(in the rows, 128 means zero)
Each path below is one point turned by a fixed rotation once a step. After each direction that follows a path, write how fast that rotation turns it, in degrees a step (0 if it stays still).
Each turn is a multiple of 5 degrees from 10 to 175, or 0.
Each row of a path follows its step; steps can be skipped.

step 1: [115 138 126 133 130 127 143 135 125 129 138 120 125 129 152 135 128 129
 113 136 125 135 146 129 121 136 121 127 123 130 116 127 133 136 119 127
 138 139 135]
step 2: [108 138 122 134 123 117 132 149 121 125 132 120 128 137 126 133 132 133
 138 141 123 127 134 127 123 139 117 131 125 125 123 110 125 131 127 145
 127 129 122]
step 6: [117 125 117 125 120 125 126 131 116 126 129 120 141 123 138 139 135 122
 130 147 141 130 139 127 130 146 129 129 130 134 127 116 130 126 122 143
 124 137 111]
step 7: [109 127 133 116 124 127 136 133 124 134 135 130 135 130 131 119 128 132
 134 140 149 136 129 144 119 137 124 133 124 125 136 120 133 116 129 124
 144 129 116]
step 9: [124 141 123 116 113 122 128 144 119 132 135 124 136 131 139 140 133 111
 111 140 127 122 133 126 121 124 135 123 125 137 126 138 133 115 118 126
 126 133 124]
step 11: [112 133 117 135 125 119 129 133 121 137 132 128 138 124 135 129 142 136
 139 139 139 134 130 148 115 124 131 144 120 122 141 124 132 131 125 127
 130 130 137]
step 13: [115 131 122 118 127 100 141 138 124 132 139 122 132 131 129 129 130 123
 118 148 124 130 130 125 130 126 126 120 129 132 118 144 136 126 139 125
 131 128 129]
step 14: [126 133 120 130 126 112 125 135 109 130 131 121 130 131 130 134 135 124
 122 151 129 123 140 145 143 136 134 124 120 120 130 123 119 135 128 129
 138 129 138]
Directions:
[130 127 125 128 128 132 131 128 128 131 130 133 127 128 132 127 130 133
 126 128 132 125 124 134 130 127 127 128 128 125 128 126 123 126 134 129
 126 129 128] => 95
[130 134 126 124 131 130 128 131 127 131 131 127 126 133 126 132 123 125
 131 126 128 123 129 128 131 127 126 131 127 130 131 127 127 127 126 127
 127 125 130] => 60
[127 131 122 133 128 123 130 123 125 128 131 125 124 131 128 129 130 127
 129 127 124 128 125 127 125 125 126 130 129 128 126 126 126 131 132 127
 130 131 130] => 35
[127 130 133 130 129 127 129 130 129 126 129 128 125 134 126 125 130 133
 129 129 129 133 129 131 130 128 129 128 125 128 128 127 130 130 130 132
 129 122 135] => 120
[130 135 131 128 130 130 132 126 129 132 126 133 129 125 131 130 127 128
 128 124 123 132 129 130 126 126 127 128 127 128 129 132 132 127 129 133
 130 132 128] => 95

step 0: [140 124 142 128 133 123 116 126 156 131 131 133 126 126 128 133 132 133
 138 107 120 139 129 129 127 128 137 129 135 114 121 122 129 123 123 129
 114 123 117]
step 2: [124 115 112 121 135 127 118 117 143 124 122 128 129 143 124 124 126 131
 116 120 124 127 128 119 134 138 126 133 129 116 136 135 138 127 118 141
 148 141 123]
step 3: [106 129 133 123 136 110 136 134 119 124 122 121 112 134 127 122 135 124
 129 116 111 134 136 124 132 128 130 120 137 127 112 126 119 133 123 137
 133 135 138]
step 4: [114 131 139 145 125 137 125 126 121 128 127 114 140 120 130 132 132 128
 139 137 134 136 137 128 115 143 127 124 127 129 124 138 133 129 126 145
 143 145 124]
step 6: [137 138 141 143 126 128 137 125 129 114 118 143 126 110 131 144 131 111
 129 124 130 126 125 118 137 138 121 128 137 131 128 129 121 133 123 114
 135 133 130]
step 7: [139 124 135 126 110 134 133 136 137 112 145 131 146 125 125 118 119 126
 142 132 132 132 136 136 140 125 130 115 141 126 123 130 127 134 125 128
 125 115 118]
step 8: [127 131 121 126 132 118 125 121 124 109 133 149 118 133 127 134 118 141
 140 137 142 114 129 121 127 131 125 132 127 128 144 124 129 134 140 133
 133 111 122]
step 11: [129 116 116 121 133 138 125 129 124 144 115 126 121 115 136 133 125 137
 127 140 136 131 147 128 123 119 115 132 135 111 136 134 131 122 127 140
 127 137 120]
Directions:
[129 126 123 127 131 122 129 125 126 129 127 130 123 121 127 130 129 129
 128 121 124 128 129 127 129 130 127 128 129 127 132 128 131 127 129 126
 126 128 129] => 120
[129 126 127 128 129 129 123 126 131 126 134 129 125 130 126 129 122 127
 130 127 129 124 129 127 136 129 135 127 127 126 128 128 126 128 127 125
 130 127 130] => 55

step 2: [136 131 133 128 120 139 143 125 125 115 136 120 115 134 124 109 137 120
 121 128 140 125 125 122 123 136 136 118 106 124 135 111 129 127 130 128
 121 128 142]
step 3: [117 129 104 134 127 118 126 116 141 122 146 131 131 135 128 122 130 129
 132 113 130 125 120 120 125 122 130 123 112 133 128 136 128 141 117 110
 122 124 135]
step 7: [118 131 128 129 123 130 143 116 127 128 141 128 133 129 120 121 139 120
 122 140 129 143 134 116 111 135 132 139 124 133 131 104 141 125 119 124
 141 128 126]
step 8: [127 124 121 131 137 136 133 125 135 117 136 105 129 133 131 132 146 138
 128 113 119 137 124 132 130 126 154 125 124 129 126 128 120 131 116 113
 134 130 121]
step 9: [113 123 143 129 129 132 123 129 134 126 136 120 131 137 130 119 143 105
 119 116 123 127 126 119 122 125 114 104 127 133 123 119 127 128 133 122
 132 123 117]
step 11: [120 125 134 126 116 125 133 110 124 132 115 131 118 128 126 132 133 118
 123 120 129 122 138 130 143 146 144 115 130 124 137 115 118 132 133 110
 132 128 117]
step 12: [110 124 119 128 129 112 144 126 121 122 135 128 140 136 110 118 137 132
 128 131 125 136 141 130 135 132 116 122 145 132 124 118 120 137 116 126
 133 120 132]
step 14: [131 119 125 144 114 134 113 124 132 126 141 124 119 148 125 130 134 123
 132 135 117 127 127 124 127 133 121 115 128 125 124 102 126 140 121 119
 130 127 138]
Directions:
[128 133 127 131 129 129 125 130 126 123 128 133 130 129 127 126 132 121
 128 132 125 129 130 123 130 131 126 128 127 126 128 124 128 127 127 129
 125 130 128] => 155
[128 124 128 126 124 129 129 130 130 127 125 130 127 129 126 128 129 129
 131 131 126 126 131 131 130 134 129 122 133 131 123 128 129 131 129 129
 123 125 131] => 25
[124 127 128 128 129 128 127 131 127 123 128 129 126 131 129 130 126 132
 130 129 126 130 124 128 129 128 127 134 128 132 129 129 120 127 123 126
 126 124 130] => 160
